rotation ticks, each row followed by its count of ticks:
The counts run from 0 to 194.
[  3  36 -37 -36  17  18 -24 -18 -10  -9 -12  10  20 -19   7  20  -4   0
 -23 -28  21   9  -3 -16  -6 -23   2  26   4 -16   0 -45  47  16  -2]	90
[  2   5  17  27  48   7 -13  13  24  11 -11  12   8 -37  15  19  12 -19
  -7 -49  35   4 -13   3   0   6   4   2  28  -6   8 -43  39  12 -12]	85
[-38  22 -42 -11   1  32   8   0  19 -15  16   3   5  49 -16   6 -10  21
  17  18  16 -20  38 -41 -14  12  -2  32  20   8 -35  -3  -8  13 -11]	165
[ -1  10 -15  34 -42  36   0   6   2  10 -17  19 -40  -1  22 -18 -19 -37
  11 -31 -11 -19  21 -45   3   3  -1 -21   7 -22  10  22  -6  13 -24]	154
[-11  -5  10  11   7  31  21  45 -14 -23  11  13   2  -5 -27   6   0   0
  46  27  36 -16  49 -23  12  25   9  15   9 -19 -26  21 -22  11   7]	170
[ -2  10  29  -6 -13  13  19   8  38  -4  -1  30 -26   6 -28   4 -10 -22
   2  44  11  16  28  14  16 -18   4  -6 -33  14  -3  32 -41   4 -50]	138
[  4  38 -33 -10   6   1  -1 -51  23   5  32 -12  -7  26 -26   0 -16 -21
 -48 -14 -19 -14 -11 -12   1 -23  -9   4   8 -32  27 -10  22  18  -5]	61
[ 27 -38  24  14  25  10 -20  -8   7  23 -19  -2   4 -18   6  24  -6  -1
  18 -37  -9  17 -36   8 -18   5  18 -13 -21  41  -6  -3  22 -11 -51]	114
[ 11  28 -37 -23   7  13 -23 -12 -21 -20 -12  -1  22 -32   5  13  10  -7
 -25 -29  36   6  -6 -17  -9 -15  15  22   4 -21  -5 -50  40  11   6]	89
[-13  16 -51  54  10  25 -11  -3  44  16   0 -13 -19  23  23   3  -8  -5
  26  -1 -17  -9  15 -28 -23  19 -12   1  25  -7 -14   1   9  20 -17]	159
[  4   1   3  -3   2 -10  14  26   7  10  -3 -56  21   6 -62 -11  16 -12
 -14  -8  40  10  -5 -35  -1  18  33  16  39  -8   5 -13 -21  15  -1]	73
[ 34 -17 -14  62  22  13 -35 -32  -6  14   4  18 -24   2   4  12 -17   1
  18 -26 -22 -46  -4  15 -13  18  -8 -29  -8  -1  17  -8  16  -7  -3]	25
[  5  15  -6  -1  31   1   9  -3  37  23  37 -47   7   4 -47  17 -12 -12
  -7   6 -36  18 -10 -40   7  18  -6  -3  28 -35   4  15   3  26   5]	68
[ -5  16 -36  24 -27  36  -1   8   5   0  -6 -16 -22  -7  24  -8 -12 -24
  28 -18 -27 -12  13 -57 -10  10   4  -9   4 -34 -15  23  12  16  -4]	156
[ 29  34 -15 -10  -6  16 -44 -10 -11   8  -6  39   3 -44   2  23  -8  -2
 -18   3  21  34  28 -11  32  -2 -22  -5  22 -28  18 -27  -6  16  -1]	94
[  1 -16  46   2 -15  -6  22  -8   1 -33  47  29   1 -13 -22   2 -11 -36
 -19 -14  37 -34   5  21  16 -17  13 -18 -13 -20  17   9  -2  -3 -17]	49
[  6  38 -29 -32  26  16 -30 -30   2  -4   1  30  17 -12   5  24 -10   7
 -29 -22  15  19   5 -12   6 -20 -12  22   9 -11  10 -46  39  16  -8]	91
[  5  10 -22  -6 -22  26  18  -2 -10 -13 -35  -9 -29  19 -11 -27 -13 -38
  -1 -29  -7 -23  -8 -28 -19 -26  36  15 -36   3 -15  12  20   5 -29]	149
[  4 -12 -26 -26 -32  13 -29 -32  -4 -14  -4   3  12  -3  36  10 -13   3
  -2 -33   0  11 -24 -13 -28 -26  18  -1 -23  24 -13 -14  27 -12 -52]	120
[  6  15 -31  34 -10 -12 -17 -17  52   4  10  -9   1 -12  18  25  15   0
  12  37   8  30  14  24 -21  -1 -11 -19 -18   8 -10  -4 -27   2 -49]	130
[-10   6   4  20  62  24   7  18  16  -5   7  18  -6   9 -22  35  -6  15
  50  37   5 -13  35   9  -2  23   1  16 -11   7 -26   7  -3   7  -5]	9
[ 39 -12 -25  70  -1   8 -34 -28 -15  22  -2   1 -19   2   0   2 -12  -3
  14 -23 -10 -45   3  13 -14  16  -5 -32  -1 -10  20 -16  -4  -7  -5]	26
[  3   4   7  29  37 -11   2   5  50  38  16 -42   6  11 -50   6  10 -16
 -16   0   2  17  -2 -19   7  25  -7  -5  45 -10  15  -5 -16  20 -13]	70
[-13  14  -9  -9  -3  30   6  29 -16 -21   8  25   1  -1 -17  20  -2  15
  45  37  18  -4  48 -32   8  21  -4  13   3 -19 -29  19 -23   9   8]	6
[  8  -6   0  -4  36  20   7 -11 -25 -15  -8  33  -6  33 -34  13 -18   6
  14 -13   9 -49  15  15  -9 -10  20  28 -38  28  -8 -10  25  -2  -7]	16
[ 26 -18  36 -36  22  16 -20 -10   3  22 -14  30  10  15 -48  27 -10  21
  -3  -2   4  29  -3  -1  14  -5   1  10  -1  45   9   7 -19   1 -47]	107
[  9   4  31  -7 -19  10  33  27   6 -17  -8   9 -15 -19 -26   4   2 -35
  20  32   1  15  19  -8  13 -10  23  -7 -38  -7 -16  46 -29  -1 -32]	140
[ 39   2 -43  59  15   6 -44 -37  -6  23   2  -4 -11  16 -17  16  -8  13
   5  -7  -7 -34  16  19 -11  24 -17 -21  11  -9  23 -30  -1   3   4]	190
[-29  27 -40  10   5  32 -10  -5  29   1   9  36  -6  42   4  15 -14  21
  14  23  18 -10  45 -16  -1   4 -19  27  18   8 -15 -14 -10  15 -21]	2
[ 20  -4   2  40  25  12   8  29 -23 -13 -25  11  -9  -1 -44  12  10   3
  41  24  35 -33  40  30  -6  16  24   4 -16   8 -13  -9 -15  -3   0]	12
[-20   1  10  10  47  29  26  32  -7 -24  15   4   5  -3 -20  21  -1   5
  52  23  15 -22  26 -16  -7  24  19  18 -12  -5 -39  11  20   7   7]	172
[ 25  29 -31  17 -18 -18   6 -26 -10 -19  16 -32  -8 -19 -27 -10   6 -34
 -38 -18  19 -21 -11   7  -6 -21  22  -8  -9 -48  22 -25  16   9   7]	58
[ 35 -24  -4  13 -37   1 -26   0 -13  -1 -34  -6   9 -29  12  -6   9  -6
   5 -38  27   8 -21   3 -22  -2  33 -18 -20  22   1 -21   0 -12 -50]	117
